Each path below is one point turned by a fixed rotation once a step. After each direction that follows a path, write how fast that rotation turns it, in degrees each step (0 if it stays still).
Each turn is a multiple of 5 degrees from 10 to 175, or 0.
Each row of a path follows its step; steps can be skipped.
path 1
step 2: [  2  -5   6   0  12   8   2   0   2   1   1 -44   1 -29  15 -27  -9  12
 -15  -1  12 -26 -12   8   5  -3 -26  -9  -4   3   0 -11  28]
step 3: [ 12 -27   4 -32   5  -1   4   6  21   6   0 -23  18 -18  20 -26  23   8
   0   3  22 -19  -4   6   6   0  18 -13  -5 -15  15  -9  13]
step 4: [ -4  -1   2 -10  12  16   9 -11  17 -11  -3   1   9  -1  21 -27  24  29
  11 -22  -3  -5  15  23  10   1   7  -8 -29 -28   5   6  14]
step 6: [-14 -12  27  -4   3  -9   1  16   1  18 -12   3  16 -14   9  -9   2   4
  -8 -26  17 -12  15   7  30 -23 -11  12  18  -7   6   2  35]
step 7: [  4  -7  -4 -10   8  -4   0  14  19   7 -17  25  -3 -26  -5 -44   2   6
 -17 -13   1  -6   7   3  11   2  14  25  13 -15  19  14  21]
step 8: [  6  14   8   7   0 -23  11   5   6  -4   5  13 -16 -31  -1 -22  34  15
 -14  -3   1  12   7  10  26   0  15   9 -19   8   6  33   4]
step 10: [ 12  -2  -2 -30  14 -14   0  20  22  15   7 -21  -2 -17  12  -8  12  -2
 -11 -12  10  -1 -32  12  14 -16   4  33   3  15 -16  -5  14]
step 12: [  9  11   0   1  19  12   5  24  13 -10  12 -23   0 -19 -11 -21  21  19
  26  18 -16  10   3  15  -7 -12  -1  -5 -13   1  -9  17  32]
step 13: [ 10   1  23  -3  17   8  -2  10  15   1   1 -20   9 -22  -7  16  22  -1
  25  -7  19 -29   4  21  -1 -28 -13   2  -3  12   1  20  23]
step 14: [  0  -4  -2  -6  44   5 -13  16   9  10  -5   8   8 -13   6  -7  15   0
  17 -22   9 -36  -3  24 -10   4  15   8  22 -13  -4   5  18]
step 16: [-14  27  29  21  21 -28 -14   1   3  11  10  -3   7 -15   2 -27  -4  15
   8  22  14 -17  13   9   3  -7  10  -7 -13   0   9   7  19]
[-12  -9   2  -3  -8  -8  -4  10  -1   0   5  -3   3  -1   2   3  17   7
   7  -3  -5   5  -6  -7   8   5  -2  -3   5   4 -10   4  -4]	160
[ -1   2  -6  -5   7   3   3   3   4 -11   0  11 -13  10  -7  -7  10   6
  -5  -1   5   7   0   7   1  10   4  -2   0 -11   0  -1  -9]	100
[ -4   1  10  -8   0   4  -2  -5   0  -8  -4   1   3   2   3   4   3   6
  -2   9 -16  -4  -2   9  -3  -7   6   0  -4   5   9  14  -9]	85
[-12  -9  -1   7  -1  -2  -9   2  -5   8  -5  11   5  -2  -4   6  -3   5
   8  -3   6   1  14  11  -5   2   2   6   2  -8   6   7   4]	40
[  5  -8  -5  -3 -11  -1  11   3  -3  -1 -11   0   6  -3   6  -5  -1  -2
 -14  -8  -5  11   7   4  11  -8   0   3  -5  -6  -2   3   0]	20
[ -4  10  -8   7   0   4  -3   6 -11 -11  -1   4  10   8  12  -4   8  -3
   0   7  -2 -11   4  -1   6   1  -3  11   0  -1   1  -7   4]	145
path 2
step 0: [  9 -12  16  11  15  17  22   3  -2 -12 -16   8   1  -8  -3   2   9 -10
  -4  44 -28 -13 -14 -11   8  10  26  11  -6  -2   4   7  12]
step 1: [ -4 -10 -23  12 -14  14 -15   6  10 -17 -12  10  16 -13 -17 -41 -14  -9
 -19   1  -3   0 -15  14  16  -1   2 -20 -17   2  13  -7 -13]
step 2: [  3 -17  -3  10 -13 -19  -5 -14  -5  14  -4 -10  -5   8  -5  27  -1  11
  -3   3  -2 -23  -1  23  17  22 -13  -7 -11  11  34 -28  -1]
step 3: [ 19   1 -10   5 -15 -12  27 -13   0  42 -13 -12  12   0 -28  -4   1 -11
   7  -5  10   4  -5   7  15  -2   6  12  15 -17 -25  -6  -4]
step 5: [  0  -2  -4  -2   7  -7  16  -7  -8  -9  31 -19   5   7 -15  -3 -25   4
 -10  35 -10  17  -9 -20   0   8  27  -8 -10  11   0   0  29]
step 6: [ -3   8 -29  24  -8  20   8   8  -2   0   4   3  -2 -21  -5  -3  10  -8
  18  21  -9 -10 -27   7  -9  10  16 -16 -19  17   4  14 -29]
step 10: [-17  -5  10  -3  33 -18  22  -2 -12 -20   0   2   0  -5 -28   4  -7   7
  -1  11  -3  -7   5 -13   2   9  33   3   1 -13  32 -10  -9]
step 12: [ 18 -10  -2  -2 -16  -9  18  30  -5  -8  -5 -18   1   0  10  -7  -3  -4
  18   4 -11 -27  -7  19  16  33 -13   4  -9  28  13   7  -9]
step 13: [ 23   3  14  25 -14  -6  10  -9   3   5 -17   5   1  -2 -20   4 -23   0
  -4   4  -6  17   6  12  23  14   1 -33  29   3 -17  -4   7]
step 14: [ 15   4 -30  -5  12   0   4 -14 -13  -4  11  23  18 -18 -12  17   1   5
   9  16  33  16  18  21   7  11 -19   0 -15  -6  -5 -11  -7]
step 15: [-16  -6 -22  -2   3 -26  15  -9 -11  -2  34 -22 -18  15 -29   2  -4  -5
  18  -3   1   5   9   3   1  -2  15  -3   3 -16  11  23  14]
[ -4  -2  -7   1   0  -3   2  13   9  -1  -3   0   5   6   5  12   5  -1
 -20   0  10  -2  -2   1  -9   2   1  -2   8  -2  -3   8   2]	0
[  6   0 -10  -2  -1  15  11   2   2   5   7   6   6   3   0  -2  14 -11
   3   6   0   1  -4   1   6  -3  -6  13  -4  -1  -6   3  -4]	130
[ -1  -2  -3 -10  -5  -8   8  -7  -3 -13  -4  -2   4   6  15   2   7   3
   5  10   3  -7   7   1  -2   1  -6   3  -2   5   7  -7  10]	145
[  9   7   3  -2   1   2   5   8   9   6   0 -13   3   0  -2   1  -1  -1
   4  -2  17   0   3  -4  14   0   4  -6   0  11   4  -9   2]	40
[-13   0   5  11  -3  -3   2   8 -11  11  -4  -4   5   1   6   3  -3  -3
  10   5   3  -5   2   7   5  -7   5   3  -7   1  -4  12   7]	115
path 3
step 1: [  2 -18  -1  28  -2  20 -22 -36  -5  19   4 -14  17 -30   2  17   9  33
  -7  -5 -14 -23  18   4  25 -25  15  -2  24 -23 -22  19 -10]
step 3: [ 15  -5  12   0 -21  -8 -15 -10  -7   2   5  42   9  15  -1  17   6   3
  14   1  25 -11 -12   9  45 -36 -19  22   0  40   6   5 -22]
step 4: [  8   8  -1 -15 -11   3 -10 -27   8 -10  17 -20   0   1  12  41   5  -2
 -18 -13   8  -1 -20  -7  19 -23   7  43 -38   8 -23  37  13]
step 6: [  1  -9  20 -25  -3  15   8 -13  30  26  20  21  -8  -5 -22  -9  15  37
  -2 -29  -3 -14 -45 -13   5  18 -23  -2  16  17  -7  10   1]
step 8: [  0   5  32 -13 -17   6  10  25 -15  14  -8 -10  -2   8  53 -16 -25  14
   7   9   5 -16 -22   9  -2  -1  -8  15  25  10  30  16  37]
step 10: [-26  28  33  -4 -19   6   5  18   5   0  -1 -44  16  -8  27  -2  26  14
  -2 -23 -22  13  17   5   6  -1  14 -11  16  16 -14 -21 -29]
step 11: [-13   6  21 -20  -4  -8  28  13 -17 -24  38  -4  21  19  -2   0 -37  10
 -19  -2 -24  -4   7  16   1  16  -9 -13   3  42  11 -26  -6]
step 12: [ -5  -6  26  23 -36   0   2  30   8 -21  38  -6 -27  18 -35   8 -11  18
  -1  20  13 -17  23  21  -4   3  15  21  -8   9   0  -4 -20]
step 13: [-28  -3  17  10 -22  -5 -23  -7  -7   1  28 -46 -20  -1  -2  12 -18   3
 -28 -30  14  -2  18  18 -16 -10   1 -19  -9 -31   7  -3  20]
step 14: [-34  -4  -8  -3  10 -47  -1  -9 -25   9  11   7 -20  13 -16 -16  11   1
 -25  -4   2 -16  12  40  -4   8 -24  -6  33 -14  -9 -19   1]
step 15: [ -9  -3  -7  -5 -38   1   0   6 -12  10 -16  -5   7   9 -45  12  24  19
  10  -7  10   0   0  41  44  28 -20 -11  -2 -16  -7   3   0]
[  6  -3  10   4  -1   6   0  -6   9  -8  10   6  -9  -9  -7 -11  -2  -4
  -8  -4  -5  -8   0   3 -13   5   1  -4  -9   1  -4  -1   4]	55
[ -6   1   6   9   3  -2   9   9  -4  -7   5 -11   2  -9  -1  -3  -2  10
  -1   9  13   9   7  -5  -6   5  -3  -5   5   7  -3  -6   5]	25
[ -8   8   0   0   4   5   1   1  -2  -5   0   6   8  -5   3 -12  -2  11
   5  -2   2   1 -18  -3  -4 -13  -1   8  -8  -1  -5   5  -5]	20
[ -7 -19   3  -4  10   2   3  -6  -3 -11  -2   7  -6  10   1  -6   1   5
   0  -1  -1  -4   1  -5   6  -6  -4   3   7   6   8  -9   5]	130
[ -6   1  -6  -2   7   2  -1  -2  -8   6  -1  -5  -4 -12  -4  -5   8   0
  -4  -7  -9  -5  -7  -4   6   9  -3 -10   7   3  -7  -9 -14]	85
[ -4   3   0   4   1   8   1   0  -9  -1  -1  -9 -18  -5  -2   7 -11  -2
   7  12  -6 -10  -1  -9   5  -3   3   4  -5  -3   2   6   5]	90
